In the data rows, the value 128 means zero.
Some points:
[ 98 147  99 182 127 195 148 117 179 123 142 122 147 212 147  95 145 138  94 150 158 176 129 164 163 146 183 121 140 106 151 124 149 155 133 141 154 120 152 118 180 128 168 141 136 115 177  98]
[154 180 156 143 145 118 109 120 126 132 133 163 183 188 144 196 137 186 143 125 110 171 149 159 121 122 116  81  98 119 197 117 150 131 115 110 137 181 173 160 110 155 138  91 177 175 174 162]
[161 153 173 168 153 107 146 106  98 182 159 152  98 184 158 126 120 179 167 112 155 158 170 143 180 101 167 197 127 122 160 139 121 112 142 141 133 142 182 149 115 163 152 136  69 181 190 150]
[112 175 155 115 172 181  94 155 141 190 137 175 141 123 164 176 121 165 161 161 132 123  78 120 174 205 170 111 182 115 142 134 138 135 131 121 119  96 136 167 136 163 142 125 110 122 114 163]
[ 89 124 186  90 138 109 190 137 135 162 114 118 135 139 140 110 119 115  95 134  88 147 165 130 130 154 166 134 165 149 174 129 174 168 149 157 128 120 109 186 160 172 159  86 133 156 116 162]
[ 87 107 123 175 146 180 152 177 120 115 138 111 180 125  99 159  95 208 169 134 132 145 113 132 115 103 139 160 151 183 157 131 166 131 162 165 149 133 112 126 110 180 178 197 132 176 133 152]
[207 119 148 154 171 159 136 138 180 147 160 142 142 149 116 118 125 173 117 121 112  94 173 147 136 152  65 159 186 136 191 173 144 104 103 120 126 109 117 118 142 120 181 168 127  89 138 171]
[ 95 204 155 181 126 150 167 117 145 146 200 116 131 158 146 153 161 196 114 167 116 151 188 203 165 183 141 100 156 183 110 162 127 161 158 127 149 148 104 111 117 122 111 159 120 127 145 117]
[139 109 135  69 113 131 136 149 150 118 177 157 162 169 168 172 173 185 109 145 187 152 126 144 120 157 117 127 168 154 118 165 139 148 199 196 138 162 182  92 186 158 140 124 109 127 167 218]
[190 158 165  96 138 182 151 137 159 130 151 137 179 159 106 136 167 159 148 168 178 145 123 188 165 172 182 206 117 170 144 113 194 156  91 173 156 194 101 137 128 118 122 119 114 135 152 106]
[ 99 125 142 171 174 105 134 146 132 109 132 167 135 115 159 158 158 136 163 173 168 130 153 209 133 207 132 165 106 130 183  94 117 141 119 162 113 122 185 182 165 145 181 166 148 155 142 174]
[172 167 189 131 138 119 147 171 114 104 118 159 122 181 149 140 108 195 182 135 133 167 151 136 156 202 157 133 167 170 104 147 126 128 103 165 182 126 166 166 212 136 161 153 185 170 149 144]
[104 125 104  98 168 132 135 165 128 152 126 179 128 158 150 178 161 145 183 151 153 193 173 200 120 120 180 163 195 102 173 185 138 127 111  95 152 135 107 131 170 166 148 155 161 154 111 148]
[133  88 161 148 102 134 168  92 151 154 123 134 122 152 104 202 146 134 119 178 143 103 119 141 159 155 126 160 199 128 102 135 176 140 148 126 132 145 178 122 114 115 128 168 195 186 184 124]
[172 115 131 171 191 106 153 191 141 113 173 194 133 145 130 101 131 137 132 190 119 105 123 162 142  90 162 121 166 167 102 107 154 164 151 167 163 141 178 111 115 148 124  95 136 130 143 136]
[146 131 106 148 190 123 200 117 116 157 158 109 135  84 155 156 148 179 176  94 169 137 102 121 124 147 164 114 144 115 171 142 126 140 154 162 183 166 158 126 157  93 130 118 142 111 134 103]
[170 106 132 149 170 166 117 153 121 102 144  93 161 111  92 190 168 124 151 118 132 174 208 139 227 113 157 138 150 152 120 126 147 118 154 144 112 120 159 163 152 163 157 125 156 111 120 165]
[141 215 118 149 151 178 142 151 129 119 106 162  79 111 170 155 160 113  99 118 124 113 147 131 116 123 157 143 174 173 146 130 169  87 119 165 119 173 133 163 170 165 126 148 115 158 141 171]
[103 124 121 160 142 194 173 190 172 157 166 149 127 138 101 131 161 145 163 146 152 144 180 125 137 151  91 133 133 108  85 168 121 168 122 120 153 198 169 190 139 121 133 104 109 148 146 157]
[141 175 138 166 145 159 171 136 163 164 100 162 137 118 108 126 146 126 155 163 158 192 171 113 155 177 119 130 120 168 177 142 185 184 179 106 149 160 200 103 166 183 129 169 115 101 170 129]
[137 161 188 154 187 163  90 128 117 103 169 118 157 120  93 132 156 121 105 164 103 179 128 116  89 109 148 187 152 140 129 164 144 128 185 122 132 123 166 167 173 101 152 179 139 141 150 143]
[136 114 151 169 145 138  82 164 138 171 115  93  85 118 169 142 159 172 133 130 154 131 175 116 104 143 145 154  96 131 141 148 182 199 107 153 123 109 102  94 175 137 128 116 172 159 139 160]
[143 113 140 190 115  90 117 122 154 171 147 140 205 112 150 110 128 121 111 137 184 151 115 171 160 135 170 114 171 160 112 185 177 152 124 108 164 180 134 194 182 158 130 154 124 130 161 182]
[124 102 139 127 138 185 156 119 133 120 153 177 101 129 134 112 176 114 142 161 152 154 134 119 188 148 177 106  94 172 197 171 118 161 140 119 175 162 109 122 100  93 140 167 142 143 155 204]
[154 159 120 174  88 106 145 175 142 144 191 175 144 143  92 133 145 130 198 139 127 110 121 121 137 171 200 133 139 124 187 200 154 153 169 185  90 141 150 128 160 149 140 133 172 133 149 113]
[113 152 111 102 127 110 110 164 139 184 137 139 181 181 136 154 139 132 125 188 173  68 188 108 168  97 113 118 112 170 141 156 114 134 147 147 172 155 146 168 197 130 125 179 141 121 143  91]
[138 135 155 172 121 138 159 128 181 143 146 105 149 179 153 205 156  89 198 163 151 144 104 113 111 113 138 132 147 191 155 146  79 171  94 128 149 141 130 158 164 150 120 122 106 112 169 156]
[184 181  96 111 131 151 170 110 174  98 116 131 162 161 135 127 175 189 153 150 160 106 124 166 149 168 166 198 103 160 109 180 160 165 186  99 155 120 108 197 110 157 142 111 137 128 166 133]
[168 156 179 143 131 125 145 112 132 164 136 176 108 170 159 130 183 137 174 151 195 175 122 154 120  99  84 102 117 127 106 121 165 124 159 171 119 119 103 170 132 153 181 170 155 140  73 106]
[152 127 179 179 183 184 166 138 172 157 145 211 187 135 155 177 122 146 146 112 137 116 176 136 133 128 161 166 144 143 165 120 128 154 216 130 130 130  88 147 201 129 106 124 178 159 135 141]
[127 130 124 173 149 108 171 178 175 150 164 127 128 173 132 201 145  95  98 116 124 152 113 127 168 183 136 184 104 159 129 156 180  96 165 153 201 134 157 129 119 132 140 155 176 157 110 168]
[179 149 133 118 173 153 118 115 102 171 155 152 120 134 137 121  98  93 115 116 135 161 135 169 135 183 114 126 123 123 105 129  85 150 167 168 158 181 104 148 132 200 170 165 182 157 163 119]
[154 116 171 154  98 138 113 183 144 120 104 160 121 114 192 164 124 179 102 115 129 118 129 158 160 125 164 182 159 151 165 139  96 160 166  87 119 177 173 130 125 132 177 146 158  92 102  93]
[114 132 134 165 197 123 131 145 164 130 137 121 168 154 179 105 137 120 164 181 191 180 147 113 148 157 107 152 179 184 181 194 137  96 172 185 112 163 140 131  96 123 115  92 180 145 151 110]
[124 165 168 132 158 177 170 188 142 165 203 114 159 115 182 155 185 122 156 131 154 117 105 138 188 107 108 162 149 175 153 153 174 142 144  96 155 127 159 121 165 154 211 127 192 189 172 127]
[145 173 113 130  99 130 119 124  84 119 175 138 172 139 163 127  89  94 193 154 142 122 156 131 123 136 123 182 178 138 123 113 177 183 155 140 174 144 160 130 120  91 134 118 168 110 133 180]
[183 145 138 162 151 116 148 159 151 108 143 109 159 157 149 100 194 148 140 151 114 136 110 119 183 139 108 148 194 109 173 142 142 174 162 155 182 162 158 127 143 161  97 172 136 194  94 131]
[186 146 141 179 142 173 192 163  96 166 131 164 204 133 190 180 147 146  84 172 137 155 184  90 116 154 172 177 135 118 144 167 124 175  98 180 122 120 145 135 124 151 165 150 135 148 124 149]
[168 161 171 112 124 113 115 201 203 156 125 157 137 112 148 148 143 103 154 112 150 170 176 147 114 133 156 108 146 120 135 120 133 154 163 177 173 123 114 174  85 133 174 183 114 172 205 111]
[181 151 152 126 151 196 154 170 130 187 136 104 129 189 158 105 116 159 165 135 169 143 159 180 113 145 177 132 145 151 161 128 126 119 150 120 124 119 201 182 124 156  92 173 182 158 124 186]
[143 153 155 112 137 133 128 103 223 169 137 161 164 129 172 103 125 148 185 128  88 163 165 145 149 122 159 153 102 129  96 137 119 110 104 173 123 165 180  99 126 162 157 174 168 158 120 143]
Along one direction, these points spread out more than along any other. Take the direction at right angles to it along which they spread out most. Go by this last direction. How far along it is each point below, from 0 to 99? 50 is the average, and the first point above lies past it. One standard deviation of the points above along it is 16.
[ 95 204 155 181 126 150 167 117 145 146 200 116 131 158 146 153 161 196 114 167 116 151 188 203 165 183 141 100 156 183 110 162 127 161 158 127 149 148 104 111 117 122 111 159 120 127 145 117] 70
[ 98 147  99 182 127 195 148 117 179 123 142 122 147 212 147  95 145 138  94 150 158 176 129 164 163 146 183 121 140 106 151 124 149 155 133 141 154 120 152 118 180 128 168 141 136 115 177  98] 66
[154 180 156 143 145 118 109 120 126 132 133 163 183 188 144 196 137 186 143 125 110 171 149 159 121 122 116  81  98 119 197 117 150 131 115 110 137 181 173 160 110 155 138  91 177 175 174 162] 67
[183 145 138 162 151 116 148 159 151 108 143 109 159 157 149 100 194 148 140 151 114 136 110 119 183 139 108 148 194 109 173 142 142 174 162 155 182 162 158 127 143 161  97 172 136 194  94 131] 42
[168 156 179 143 131 125 145 112 132 164 136 176 108 170 159 130 183 137 174 151 195 175 122 154 120  99  84 102 117 127 106 121 165 124 159 171 119 119 103 170 132 153 181 170 155 140  73 106] 73
[181 151 152 126 151 196 154 170 130 187 136 104 129 189 158 105 116 159 165 135 169 143 159 180 113 145 177 132 145 151 161 128 126 119 150 120 124 119 201 182 124 156  92 173 182 158 124 186] 59
[152 127 179 179 183 184 166 138 172 157 145 211 187 135 155 177 122 146 146 112 137 116 176 136 133 128 161 166 144 143 165 120 128 154 216 130 130 130  88 147 201 129 106 124 178 159 135 141] 28
[133  88 161 148 102 134 168  92 151 154 123 134 122 152 104 202 146 134 119 178 143 103 119 141 159 155 126 160 199 128 102 135 176 140 148 126 132 145 178 122 114 115 128 168 195 186 184 124] 41
[168 161 171 112 124 113 115 201 203 156 125 157 137 112 148 148 143 103 154 112 150 170 176 147 114 133 156 108 146 120 135 120 133 154 163 177 173 123 114 174  85 133 174 183 114 172 205 111] 74
[207 119 148 154 171 159 136 138 180 147 160 142 142 149 116 118 125 173 117 121 112  94 173 147 136 152  65 159 186 136 191 173 144 104 103 120 126 109 117 118 142 120 181 168 127  89 138 171] 29
